In the rows, 128 means zero.
Turns, then the turns between two rows, first turn first; the first pair answered
turn Z_683:
[119 130 115 141 144 140 125 149  81 140 137]  ->  [123 135 118 134 149 132 134 150  78 133 131]
[159 132  78  97 114 169  86 142 147 126 128]  ->  [166 113 105  87 141 160 100 157 143 155 162]
[120 147 150 171 162 128 102 123 102 118 122]  ->  [121 143 154 168 165 126 106 125 101 123 126]
turn Z_950:
[127 152 110 130 123 123 131 116 120  93 118]  ->  [141 132 134 149 154 119 120 122 127 102 131]
[182 116 135 106 133 128 132 151  99 167 132]  ->  [ 92 152 109 118  75 145 130 107 106 117 127]
[135 141 147 159 150 103 142 117 134  73  92]  ->  [168 138 141 138 150 100 149 133 126  92  83]
turn Z_572:
[117 147 120 163 100 170 105 119  90 164 161]  ->  [118 149 114 153  95 168 111 119  84 164 158]
[118 120 136 131 128 147 122 130 148 130 151]  ->  [121 131 128 143 119 152 110 123 144 119 129]
[113 122 149 128 136 110 147 133 124 151 181]  ->  [116 119 146 179 145 122 109 122 137 130 160]
[129 141 140 146 160 101 155 134  64 133 127]  ->  [130 135 147 156 168 100 151 132  70 132 136]
turn Z_542:
[124 131 165 160 152 144  82 149  76 150 132]  ->  [127 156 105 124  89 162  84 136  93 121  87]
[110 133 150 131 142 144 149 117 109 127 143]  ->  [110 142 123 118 115 154 147 111 118 116 125]
[165 115 133 132 138 135 120 140 165 124 116]  ->  [134 115 140 156 139 147 104 138 145 152 143]
Pairs:
(2 to 3 turns a pair)
[ 78 112 157 141 147 125 140 122 137 132 183]  ->  [141 129 163 117 167  99 162 147  88 145 137] | Z_950 Z_683 Z_542
[163 145 100  74 101 139 149 137 113 146  97]  ->  [157 108 130 172 149 157  79 121 164 123 112] | Z_572 Z_572 Z_572
[ 80 150  93  89  71 146 131 109 122 132 145]  ->  [ 93 108 147 117 135 140 118 129 134 171 205] | Z_683 Z_950
[ 88 174  73 112  83 204 142 128 116 136 116]  ->  [128 127 185 147 216 133 173 148 117 127 156] | Z_950 Z_683
[143  92 126 146 124 176 128 147 148 110 102]  ->  [138 111 110 122 100 172 147 144 134 108  93] | Z_950 Z_950 Z_572
[163  97 135  94 123 112 160 132 177  75 161]  ->  [152  85 131 111 120 136 135 133 187  96 185] | Z_683 Z_683 Z_683
[ 87 122 134 128 122 123 131 121 121 133 151]  ->  [ 93 134 129 122 117 114 141 119 116 110 126] | Z_683 Z_683
[127 149 100 130 107 149 104 142  89 154 106]  ->  [130 126 139 112 144 129 131 157  90 178 150] | Z_542 Z_572 Z_542
[164 139 132 116 121 109 133 146  85 156 109]  ->  [ 99 150 123 115  87 124 136 122  89 143 132] | Z_542 Z_572 Z_950
[140 155 132  96 126 119 165 140  99 139 104]  ->  [107 162 139 110 120 113 164 120 113 107 104] | Z_542 Z_950 Z_542
[134 103 149 130 164 102 148 136 152 117 141]  ->  [149 111 124 144 148 135 112 153 118 172 136] | Z_542 Z_572 Z_950
[142 125 154 147 171 121 136 137 116 137 138]  ->  [150 142 138 141 156 125 137 137  95 135 109] | Z_572 Z_950 Z_542
[ 92 145 146 129 128 106 147 101 158  85 132]  ->  [135 151 122  82 110 106 167 121 141 108 109] | Z_950 Z_950
[132 161 123 124 126 110 145 109 103  98  80]  ->  [140 132 164 114 166  94 164 127 110 129 134] | Z_572 Z_950 Z_950
[146 144 140 116 144 100 158 175 108 179 139]  ->  [115 169 100 117  90 129 142 160 103 174 120] | Z_542 Z_683 Z_683
[147 126 109 101 122 137 132 132 134 149 139]  ->  [150 110 128 127 146 136 119 132 144 145 144] | Z_542 Z_572
[138 114 116 142 125 144  96 118 180  95 139]  ->  [144 114 135 169 147 143  83 126 156 112 142] | Z_683 Z_572 Z_542
[154 145 111 105  99 117 145 116 139 110 100]  ->  [117 152 100 123  82 139 123 109 125 132 117] | Z_542 Z_950 Z_683
[100 113 138 114 100 160 174 127 188 129 185]  ->  [124 120 162  94 126 134 202 145 154 147 184] | Z_683 Z_542 Z_950
[137 116 136 123 146 124 114 133 146 153 138]  ->  [132 129 119 138 131 137  96 124 143 147 120] | Z_572 Z_542
[ 65 118 154 140 148 123 118 110 148 131 208]  ->  [ 95 116 174 163 182 112 111 118 137 131 191] | Z_572 Z_683
[164 132 124 103 137 132 139 129 104 187 112]  ->  [186 128 121 116 144 130 128 125 127 158  87] | Z_683 Z_683 Z_542
[144 133 135  91 140 119 142 119 151 138 157]  ->  [118 145 109 137 117 152  95 103 149 133 138] | Z_572 Z_542 Z_572
[116 145 145 138 139 114 129  99 130  71  96]  ->  [189 109 140 130 158 136 103 140 131 147 115] | Z_683 Z_950
[146 118 108 134 133 163 110 104 103 162 141]  ->  [119 116 115 143 132 161 112  95 106 153 157] | Z_950 Z_572 Z_950
[103 115 106  99  95 142 127 138 171 121 154]  ->  [106  95 139 132 134 135 117 142 175 125 176] | Z_572 Z_542 Z_542
[153 117 148 125 140  92 139 152 161 141  69]  ->  [132 138 115 107  94 111 140 143 153 139  59] | Z_683 Z_950 Z_572
[124 133 139 135 135 128 146 120 118 112 145]  ->  [125 135 129 128 125 135 143 125 105 131 148] | Z_950 Z_542
[160 114 108 112 108 151 127 131 152 160 149]  ->  [153 110 141 155 144 143 111 131 145 159 160] | Z_683 Z_542 Z_572
[139 124 129  94 133 121 149 123 148 123 129]  ->  [127 132 128  92 124 126 149 125 129 142 141] | Z_542 Z_950 Z_542
[124 136 125 126 120 150 140 129 136  57 100]  ->  [118 114 145 176 150 167  99 140 127 100 135] | Z_950 Z_683 Z_542
[130 131 151 163 156 104 139 151 102 107 127]  ->  [129 142 139 140 135 110 147 155  75 133 127] | Z_950 Z_542
[143 134 120 114 112 131 146 133 131 125 104]  ->  [126 120 142 118 128 133 149 141 128 153 145] | Z_572 Z_542
[211 111 107 107 134 137 117 150 139 162  97]  ->  [185 112 125 153 146 148  90 147 112 189 119] | Z_542 Z_572
[101 115 138 128 114 109 132 145 134 149 165]  ->  [107 111 124 141 106 121 113 134 167 119 151] | Z_542 Z_572 Z_572
[143 121 116 148 144 138  97 110 143 101 101]  ->  [152 137  99  95 113 138 129 123 110 132  99] | Z_683 Z_572 Z_572
[149 122 128 174 139 141  84 129 108 122  86]  ->  [141 117 114 167 118 164  72 133 117 146 108] | Z_683 Z_542 Z_950
[145 123 109  97 123 133 136 127 134 127 120]  ->  [153 110 126 131 150 132 118 129 142 127 124] | Z_683 Z_542 Z_572
[129 140 136 162 142 114 119  98 147  70  83]  ->  [117 111 120 165 123 165  79 122 143 171 156] | Z_683 Z_572 Z_683
[119 109 120 122 118 143 114 148 153 154 181]  ->  [129 123 126  91 123 119 150 156 122 157 172] | Z_950 Z_683 Z_542
[136  92 113 146 127 162  98 141 143 186 167]  ->  [156 121 136  73 140  93 189 139 120 128 129] | Z_683 Z_683 Z_572
[110 140 123  75 110 115 164 130 108 135 151]  ->  [ 79 140 120 100  98 128 145 108 140  99 148] | Z_950 Z_542
[115 128 153 168 132 182  78 116 157 144 165]  ->  [137 139 122  63  89 164 147 124 169 131 156] | Z_542 Z_572 Z_572
[173 162 105 105 108 110 165 104 106 129 104]  ->  [160 172 113 147 120 111 144  94  92 117  90] | Z_542 Z_683
[ 83 157 128 130 117 100 161 124 108 108 120]  ->  [ 69 152 126 139 113 110 149 118 123 105 127] | Z_572 Z_683
[142 140 155 114 191 119 132 133 102 101 137]  ->  [145 146 132 129 172 149 100 143  77 143 138] | Z_572 Z_542 Z_950
[110 128 104  84 128 110 169 104 202  61 133]  ->  [ 97 111  98 114 127 134 132 102 220  73 154] | Z_572 Z_683
[139 112  99 102 111 120 106 106 156 123 154]  ->  [135 117 108  88 116 102 130 105 150 114 151] | Z_950 Z_683 Z_950
[122 122 112 162 136 147 111 115  96 146 131]  ->  [141 138  99 122 121 127 143 111 107 107  97] | Z_542 Z_542 Z_950
